rotation steps, each row followed by its count of steps
The counts run from 0 to 503.
[-0.12  0.73  0.97 -0.52  0.18  1.29 -1.44 -0.17  2.17 -0.03  0.68 -0.94
 -2.76  2.24  0.82  0.99 -0.61  0.73  0.06  0.13 -0.69  0.71 -2.09  2.24
 -5.20 -1.62 -0.82  2.83 -0.29  2.91 -0.20 -0.37  1.23 -1.82  5.14 -1.28
 -0.39  1.11 -3.65  3.85 -3.22  3.45 -2.07 -3.24  0.39  1.64 -1.91  0.48
 -0.31 -4.94 -0.76 -2.43  1.45  0.10  4.63 -0.32  1.74] | 369
[-1.41  0.71  3.06 -0.80 -1.57  2.15 -1.45  1.09  1.72 -0.62  1.48  1.18
 -4.65  1.52  2.03  0.45 -0.73 -1.00  0.33  1.49  0.65  0.85 -1.47  1.42
 -3.23  1.96 -0.01  0.34  3.16 -0.03  2.38  2.04 -3.26 -2.33  2.60 -4.84
 -0.50 -0.41  1.10 -0.76 -5.36  2.13 -1.70 -2.83 -1.08  1.61  0.02 -0.57
  1.44 -0.93 -0.95 -4.82 -0.42 -2.73  4.52 -0.52  0.45] | 206
[-1.41 -1.18  3.64 -0.03 -2.98  1.44 -2.77  2.38 -1.04  0.90 -0.96  2.99
 -3.28  3.54  1.25  2.12 -0.46 -1.44  1.34  1.56  1.56  0.71 -0.01  1.65
 -5.71  0.51  0.38  1.01  2.16 -0.88  2.43  0.78  0.26 -1.85  1.89 -0.84
 -1.12 -0.52  1.27  0.62 -4.50  0.83 -3.75 -2.14 -0.92  2.61  1.94  0.63
  0.74 -2.40 -2.39 -3.97  0.90  1.03  2.24 -2.80  0.49] | 481
[ 1.25  3.82  3.47 -0.41 -1.29  2.59 -0.41  0.52  1.74  0.93  0.70  0.85
 -4.39  3.00  2.19 -0.34 -1.36  1.05  0.60 -1.18 -1.45  1.14 -1.58  2.31
 -4.69  0.31  1.14  1.40  0.31  3.28  3.40 -1.74  0.05 -1.68  2.38 -3.90
  0.52 -1.36 -2.94 -1.23 -3.40  0.01 -1.41 -1.73 -0.64  1.90  0.27 -2.64
 -0.29 -4.42 -2.77 -1.95  1.02  0.00  3.05  0.65  0.42] | 423
[-1.63  2.92  3.94 -0.36  1.95  1.88 -0.94  0.01  1.40  1.99  2.83  1.48
 -5.53  0.81  0.55  1.84  0.01 -0.55  0.03 -1.01 -0.29  1.22  0.05  0.53
 -5.15 -4.14  1.11 -0.77 -0.67  2.14  0.83 -0.84  3.34 -1.11  2.93 -3.06
  0.03 -0.13 -1.59  1.89 -2.78  1.63 -1.22 -0.59  2.18  0.42  0.18 -2.36
 -2.60 -4.71 -1.35 -1.54  2.96  2.11  2.66 -0.63 -0.31] | 375
[-0.94  0.15  2.70 -0.45  0.91  0.54 -1.89 -1.99  0.14  1.05  1.15  0.40
 -4.84 -1.35 -1.21  2.33  0.32 -1.68  1.95  0.08 -1.04  2.20 -1.26  0.18
 -4.39 -3.47 -0.29  0.99  0.13  0.24 -0.76  2.55  3.37 -2.02  1.36 -5.21
 -1.02  0.37  1.87  2.47 -1.46  2.39 -2.38 -3.38 -1.96 -0.21  0.56  1.02
 -2.45 -3.55 -0.59 -3.87  2.33  1.56  4.38 -1.46  0.03] | 326
[ 0.49  2.12  1.74 -0.44 -0.86  4.52  0.44  1.27  3.55 -2.19 -0.69  0.45
 -3.47  0.88 -1.73  0.84  0.31  1.34  0.55  0.06 -0.10 -0.39 -0.71  0.43
 -3.28 -1.91 -2.07  3.05 -0.38  4.14  1.34 -0.43 -0.52  0.10 -0.49 -4.24
 -3.42 -0.12 -1.63  2.15 -4.45  0.74 -3.78 -3.68  0.54  0.94 -2.26 -0.18
  0.18 -2.10  0.20 -3.39  1.72  2.04  4.99 -1.50  1.11] | 234
[-1.17  0.92  2.62  0.97  2.17  2.02 -1.47  2.64  2.65 -0.86  2.94  2.78
 -4.11  3.48  0.51  3.70 -0.18 -0.08  0.84  0.64 -0.23 -1.39  1.74  0.38
 -4.00  0.31 -0.67 -1.06  0.42  0.09  2.61  0.35 -1.85 -1.17  1.76 -2.29
 -1.01 -0.67  0.88  1.28 -5.58  4.89 -0.73 -0.66  2.30  3.07 -1.69 -0.57
  1.43 -1.71 -0.44 -2.91  1.05  3.50  3.20 -0.27  0.45] | 436
[ 0.64  2.44  3.26  0.57 -0.08  3.01  1.05  1.28  4.60 -0.12  0.66  0.49
 -2.89  3.31  0.18  2.98  0.45  1.61 -0.79 -0.82 -0.65 -0.49  1.91  1.72
 -2.84 -2.03 -2.00  0.77 -0.14  2.35  1.22  0.50 -1.41 -0.41 -0.91 -5.27
 -3.85 -0.10 -0.03  1.15 -5.07  0.78 -2.42 -0.85  1.58  0.59 -1.65 -1.19
  0.14 -1.97  0.45 -3.68  0.78  3.04  4.16 -1.97 -0.65] | 231
[ 0.79  0.12  4.43 -0.49  3.27  1.01 -2.55  1.61  2.73 -2.63  4.28  3.22
 -3.93  2.46  1.81  0.82  2.50  2.51 -0.67 -0.42 -0.31  0.65  1.03  1.69
 -2.27 -0.51 -3.04 -0.14 -1.03  0.33  0.87 -0.77  1.26  0.67  1.19 -1.90
 -1.04 -1.18 -2.22  1.20 -5.12  2.29  0.79 -0.77 -0.16  1.56  2.20  0.13
 -2.71 -3.86  0.17 -3.96 -0.11  2.51  3.21  1.46  0.00] | 312
[ 0.50 -0.22  4.88 -0.30 -2.25  3.45  1.82  0.84  1.84  0.95  2.34  3.40
 -5.93  3.88 -0.17  0.50 -1.46 -0.76  0.54 -0.89 -1.05  0.87  2.28  1.28
 -4.68 -0.50 -0.92 -0.02  0.53  0.08  2.91  0.54 -1.13  0.88 -1.05 -3.14
 -0.06 -0.64 -1.16  0.34 -4.73  1.67 -1.75 -0.24  0.61  3.38  0.40  0.38
  1.13 -2.69 -0.17 -2.92  3.84  2.72  2.81 -0.01 -1.59] | 25
[ 0.27  0.64  4.90 -1.09 -0.53  4.88 -0.97  0.17  1.48 -1.06  0.99  4.00
 -5.03  1.30 -1.54 -1.53  1.59  0.46  1.08 -1.66 -0.70  1.04 -0.49 -0.67
 -3.30 -0.44 -2.22  1.20  1.59  2.57  3.36  1.17  0.19 -1.87 -0.11 -5.53
 -0.48 -0.35 -1.78  0.79 -3.45 -3.38 -2.39 -2.07  1.56 -1.69 -0.55  0.33
 -2.27 -0.46 -2.56 -2.87  0.91 -0.53  3.34 -1.13  0.03] | 468
[ 0.21  1.59  0.85 -0.73  1.66  0.55 -2.25  1.02  0.51 -0.63  0.63  2.99
 -2.04  3.58  0.34  2.92  0.52  0.98  1.78  0.22 -1.13  0.34  1.21  1.40
 -4.68 -1.84 -0.40  1.25  0.28  1.52 -0.56  0.23  3.21  1.27  1.15 -1.19
 -2.85 -0.54 -0.62  3.77 -3.02  0.74 -4.32 -3.47 -0.23  2.46  0.35  0.93
 -2.57 -5.02 -2.65 -2.36 -0.25  5.08  2.73 -1.40  1.33] | 500
[ 0.53  2.08  1.98  0.54 -0.84 -0.21 -2.79  3.05  0.83 -0.20 -0.55  3.15
 -1.22  3.38  0.98  4.06  1.07  0.16  2.23  0.75  1.14 -1.12  0.80  2.24
 -5.80 -0.92  0.96  0.28  0.27  0.25  1.23 -0.78  0.78 -1.55  1.26 -2.14
 -2.03 -0.99  1.78  1.43 -4.75  0.21 -5.29 -2.15  0.85  1.74  0.68 -1.05
 -0.77 -2.59 -2.56 -2.18  0.49  3.05  2.85 -4.29  1.44] | 223
[-0.21 -0.50  6.28  0.54 -1.74  1.73 -2.55  1.29  1.60 -1.56  1.18  5.12
 -4.80  2.77  1.09  1.57  2.05  0.30  0.63 -1.28  0.47  0.60  0.68  0.26
 -2.06  0.02 -3.01 -0.70  0.84 -0.67  2.33  0.56  0.64  0.33 -1.46 -2.40
  0.74 -1.87 -1.15 -0.12 -4.87 -0.94 -2.26 -0.18 -1.28  0.72  2.65  0.58
 -2.71 -1.41  0.29 -3.72  2.71  0.81  3.17 -2.33  0.60] | 78
[-1.30  0.34  0.18  0.22  2.86  2.21 -1.85  0.68  2.69 -0.88  1.26  0.33
 -3.92  1.25 -1.98  1.53  1.22 -1.09  1.39  0.00 -1.30  2.63 -1.98 -0.42
 -3.10 -0.77 -1.67  2.99  2.12  1.44  0.20  1.45  2.71 -2.15  3.71 -1.19
  1.04  0.39 -1.36  4.22 -2.66  4.32 -3.88 -2.59  0.76  2.86 -0.71  0.12
 -0.80 -3.96 -0.61 -4.03  0.53  0.07  3.62 -0.31  2.38] | 112
[-0.11  1.59  3.57  0.46 -0.28  0.42 -3.73 -0.48  1.02  1.27  0.18  1.72
 -1.92  3.40  0.86  3.69  0.47  1.00  2.05 -0.66 -0.72  0.79  0.79  2.13
 -4.56 -0.57 -2.00  0.43  1.15  0.34  0.39  2.34  1.66 -3.59 -0.11 -5.16
 -2.22 -0.13  2.63  1.23 -3.47 -0.61 -2.36 -1.55 -1.81 -0.59  1.18  0.51
 -2.97 -1.09 -3.31 -4.06 -1.09  1.98  3.62 -2.86 -0.31] | 273
[ 1.28 -2.61  2.75 -0.60  0.03 -0.47 -1.23 -0.05  2.31 -1.38  2.87  1.73
 -2.14  1.65  2.03 -0.43  2.30  0.18 -0.15 -0.83 -0.91  1.89 -1.30  3.85
 -4.01 -0.34 -2.07  1.53  1.04 -0.85 -0.37  2.21 -1.02 -2.33  5.31 -4.25
  0.54  0.79 -1.46  2.34 -4.19  0.86 -1.24 -2.45 -0.31  1.09  0.67  1.27
 -1.02 -3.99  0.83 -4.15  0.31 -3.22  4.35 -0.89  0.16] | 135
[-0.62  4.56  3.80  0.39  3.43  1.83 -1.32  0.04  2.30 -1.42  2.34  1.46
 -4.93  0.04  2.12  1.51 -0.10 -0.23  0.26  1.68  0.74  1.65 -1.78 -0.42
 -2.44 -0.90  0.57  1.02  0.73  0.76  1.78 -0.84  2.02 -2.50  3.03 -3.07
 -1.31 -2.97  0.63 -1.38 -2.86  3.67 -1.47 -2.95 -1.15  2.74  1.44 -2.50
 -0.81 -2.93  2.17 -3.55  1.62  0.20  3.59  2.19  0.60] | 381
[ 1.98 -1.22  3.36  0.88 -1.29  0.13 -1.72  0.09  1.88 -2.20 -0.37  2.23
 -1.40  2.17  1.83  1.12  1.08  0.78  0.99  1.98  0.84 -0.21 -1.97  2.69
 -4.42 -0.60 -0.42  2.34  0.53 -0.22  1.69  0.69 -1.90 -1.96  3.14 -4.41
 -1.67 -0.58  0.70  0.07 -3.38  0.57 -5.15 -4.22 -0.45  0.56 -0.82  0.73
  1.32 -2.00  2.27 -2.66  2.47 -0.59  5.04 -2.18  2.38] | 410
[ 2.41  1.63  4.49 -0.38  0.17  1.94 -0.71  0.04  1.63  1.40  0.47  1.94
 -1.60  5.75  2.96 -0.48  0.79  1.12 -0.01 -0.92 -1.11  2.23  1.10  3.44
 -4.27  0.93 -0.47  2.29  3.20  0.69  2.75  0.55  1.05 -1.46  2.36 -4.04
 -1.84 -0.74 -1.10 -0.74 -2.30 -2.64 -4.05 -2.07 -0.32  0.99  1.35 -1.24
 -0.78 -3.30 -2.36 -3.08 -1.84 -0.06  2.14 -0.69  0.63] | 13
[-0.49 -0.21  4.17  1.84 -0.65  2.38 -0.65  2.07  2.24  0.63  0.68  1.64
 -4.29  1.82 -2.41  2.78  0.52 -0.48  1.46 -1.84 -0.78  0.84  0.95  0.65
 -4.51 -1.87 -2.69  1.06 -1.41  0.35  1.28 -1.27  0.86 -1.92 -1.08 -1.94
  0.01 -0.67 -1.01  1.07 -4.18  3.54  0.09  0.74  0.31  3.24  1.01  0.09
 -0.19 -3.56 -0.09 -4.05  4.26  3.86  2.92 -0.77 -1.06] | 303
[-0.57  3.68  4.73  1.40  4.38  2.01 -2.89 -0.83  2.42 -1.37  3.45  3.49
 -4.10  0.87  1.16  2.03  0.77  0.15  1.10 -0.02  0.44  0.14  0.29 -1.33
 -2.26  0.16 -1.48  0.21  0.28  0.07  2.67 -0.24  1.02 -4.21  2.07 -3.33
  0.04 -2.07  1.21 -0.92 -3.60  3.64 -1.19 -1.79  1.15  2.08 -0.40 -1.50
 -1.11 -0.16  2.45 -2.43  2.39  1.38  3.52  1.12  0.89] | 384
[ 0.26  1.85  1.97  0.04 -1.57  0.97 -0.60  3.34  1.39 -0.10 -0.99  1.74
 -0.77  3.00  1.75  3.33  0.41 -0.03  1.07  1.67  2.65 -0.33  1.15  3.08
 -4.78 -0.91  1.03  1.56  1.02  0.64  0.18 -0.29  0.20 -1.44  1.92 -2.30
 -3.34 -0.63  1.49  1.60 -5.72  0.51 -5.87 -2.74  0.08  2.47  1.39 -1.20
  0.31 -3.03 -1.24 -3.76  0.32  1.02  2.37 -3.45  0.33] | 225
[ 0.70  2.05  3.95 -0.39  1.90  2.26 -1.35 -0.57  1.17 -1.35  0.93  2.86
 -3.98  0.53 -0.66 -0.76  1.26  1.75  1.74 -0.78 -2.11  0.67 -2.53 -0.22
 -3.51 -2.24 -0.89  1.02  0.75  2.46  2.71 -0.04  2.00 -2.23  2.62 -5.72
 -1.86 -1.23 -1.20  0.62 -1.21 -2.31 -0.02 -2.78  1.78 -1.30 -1.94  0.04
 -3.07 -4.12 -2.23 -1.87  1.83  1.44  5.11  0.11  0.13] | 191
[ 0.37  1.21  4.44  0.69 -2.34  0.47 -2.24  2.57  2.11 -2.76 -0.61  1.89
 -2.36  1.36  2.95  2.48  1.80  1.61 -0.36  0.61  2.13 -0.41 -1.46  2.02
 -2.71 -1.50 -0.61  1.87 -1.50  0.81  0.71 -2.30  0.22  0.08  1.03 -1.29
 -0.78 -1.75 -2.02  0.35 -5.28  1.05 -3.82 -1.85 -1.45  1.26  1.87 -0.85
 -1.16 -3.22  2.54 -3.31  3.57  0.28  3.92 -2.53  2.66] | 358
[ 0.68 -1.00  4.00 -0.92 -0.60  2.02 -0.24  0.09  2.90  0.83  2.13  2.61
 -3.48  4.55  1.30  0.72  0.99  0.16 -0.39 -1.48 -0.96  0.30  0.41  2.78
 -5.00 -1.59 -0.08  0.14  0.81  1.55  2.28  1.76 -1.72 -0.01  3.00 -4.42
  0.04  1.71 -2.11  2.39 -4.31 -1.19 -2.98 -0.87  2.89 -0.97 -2.17  0.08
  0.42 -2.31 -0.88 -2.06  1.60 -0.42  4.04 -2.85  1.21] | 416
[-0.54  0.62  3.84 -0.51 -2.37  0.43 -3.72  0.08  0.56  0.55  0.39  1.19
 -3.88  0.00  1.11  1.26  1.12  0.49  1.00 -1.62 -0.55  0.99 -3.20  1.99
 -5.15 -2.14 -0.34  0.36 -0.22  2.29  0.84  0.31  1.31 -2.58  3.11 -4.90
  0.77  0.17 -2.33  1.93 -3.26 -1.18 -1.44 -1.43 -0.90 -2.62  0.20 -0.29
 -2.71 -3.29 -2.87 -2.59  1.97 -1.22  4.32 -2.98  1.62] | 141
[-1.72  3.13  3.31  0.14 -0.82  2.17 -0.94  1.46 -0.10 -0.09 -1.07  3.25
 -3.48  3.07  1.95  1.94 -2.55 -0.18  0.99  2.14  0.45 -0.26 -0.81 -0.33
 -4.44 -0.84  1.33  1.42  1.61  0.16  3.07 -0.25  0.97 -1.52  2.23 -0.26
 -2.17 -2.11  0.19 -0.48 -3.17  1.17 -4.09 -3.17  0.05  4.94 -0.27  0.10
  0.60 -3.99  0.31 -2.19  3.47  1.88  3.62  0.29  0.75] | 430
[ 1.58 -0.34  3.88  1.81 -0.85 -0.25 -2.04  0.76  1.67 -2.25 -0.89  2.96
 -1.43  1.78  1.50  2.65  1.71  1.36  1.36  1.03  0.00 -0.64 -1.87  1.39
 -3.72 -1.61 -0.60  1.54  0.87 -0.76  2.26  1.39 -0.77 -1.77  1.65 -4.69
 -2.32 -1.26  1.62 -0.45 -3.15 -0.96 -4.30 -3.30  0.11 -0.63 -1.10  1.04
 -0.11 -1.95  1.90 -2.38  2.77  1.00  5.68 -3.01  1.77] | 408
[-1.02  1.27  2.13 -1.31 -3.20  2.31 -1.51  2.24  2.56 -2.12  0.21  2.36
 -3.96  1.44 -0.08  3.08 -0.54  1.64  0.88 -0.25  0.04 -1.56 -0.16  0.52
 -2.27 -0.01 -3.01  0.22 -1.03  2.97  1.14  0.72 -1.30  0.05 -1.65 -2.82
 -1.87 -0.75 -1.68  2.11 -6.97  1.06 -1.32 -2.58 -2.01  1.47 -0.23  1.23
 -1.40 -1.43 -1.98 -4.28  1.35  1.54  4.97 -1.67  0.39] | 490
[-0.49  0.50  4.73 -1.05 -1.09  4.53 -1.43  0.08  0.48 -1.45  0.21  4.13
 -4.56  1.46 -1.59 -1.40  0.87  0.69  1.59 -0.92 -0.22  1.14 -1.46 -1.08
 -3.31 -0.30 -1.90  1.59  2.50  2.57  3.29  1.74  0.65 -1.27  0.46 -4.86
 -0.72 -0.87 -1.93  1.04 -3.42 -3.70 -2.87 -3.12  0.73 -0.52 -0.21  0.93
 -2.27 -1.41 -2.33 -3.10  1.54 -0.41  3.77 -1.13  0.34] | 469
[-0.67  1.55  4.21  0.99  0.62  3.12 -2.19  0.96  2.63  0.85  0.45  2.57
 -3.26  6.08  0.44  1.69  1.45  1.03  0.43 -2.02 -0.56  1.91  1.22  0.94
 -3.21  0.21 -2.42  2.08  2.04  1.79  2.79  0.00  2.69 -1.12  0.37 -0.24
  0.35 -0.71 -2.32  1.39 -3.30 -0.52 -4.22  0.40  1.16  2.05  0.94 -0.54
 -2.20 -2.35 -2.42 -2.92  0.00  1.60  1.95 -1.99  2.18] | 293
[-0.75 -0.41  3.88 -0.57 -1.70  3.08  0.10  2.53  1.69 -0.38  1.48  4.07
 -6.54  2.77 -0.26  1.52 -0.93 -0.39  0.53 -0.28 -0.78 -0.19  0.95 -0.13
 -3.46 -1.07 -0.77 -1.00  0.50  0.84  3.23  0.63 -0.62  3.13 -1.10 -2.32
 -0.72 -1.11 -1.85  1.32 -5.18  0.89 -1.99 -0.86  0.24  2.76 -0.11  0.79
  0.27 -2.96 -1.08 -3.33  3.15  3.54  3.95 -1.18 -0.21] | 27
[ 0.61  1.30  4.47  0.83 -1.96  0.59 -1.71  1.82  2.41 -2.67  0.15  2.13
 -1.75  1.70  3.49  2.16  1.36  1.76 -0.67  0.93  2.26 -0.27 -1.31  2.37
 -2.72 -1.00 -0.80  2.46 -1.12  1.15  0.68 -2.44  0.18 -0.60  1.84 -1.01
 -0.69 -1.95 -2.13  0.38 -5.43  0.83 -3.89 -2.29 -1.55  2.20  1.91 -0.43
 -0.73 -3.53  3.35 -3.34  3.05 -0.70  3.51 -1.13  2.22] | 359
[ 0.33 -0.28  2.70  2.03 -0.40  0.69 -2.92 -0.47  2.44  0.71  1.02  2.73
 -2.47  3.99 -1.15  2.52  1.85  0.18  2.72 -3.52 -2.48  1.57 -0.93  0.89
 -3.66  0.77 -2.94  1.49  1.56  0.07  2.19  2.14  0.92 -4.75  1.37 -2.78
  3.34 -0.48 -0.64  1.34 -3.61  0.84 -3.24  0.21  1.01  1.85 -0.57  0.47
 -1.79 -1.43 -1.92 -2.78  2.19 -0.31  3.35 -1.63  2.14] | 344
[ 2.99  1.25  3.39  0.01  0.33  2.84 -1.47  0.68  3.27 -0.10  2.06  2.31
 -3.65  5.11  1.22 -0.17  1.58  1.02  0.19 -1.38 -1.02  2.25  1.19  2.35
 -3.11  2.00 -1.03  2.34  1.71  1.98  2.46 -1.04  1.32  0.38  0.62 -1.59
  1.39 -0.97 -3.00  0.39 -4.19  1.27 -4.84 -1.22 -0.66  2.69  2.22 -1.60
 -0.63 -1.93 -0.88 -3.43 -1.16  0.65  0.97  0.00  3.05] | 290
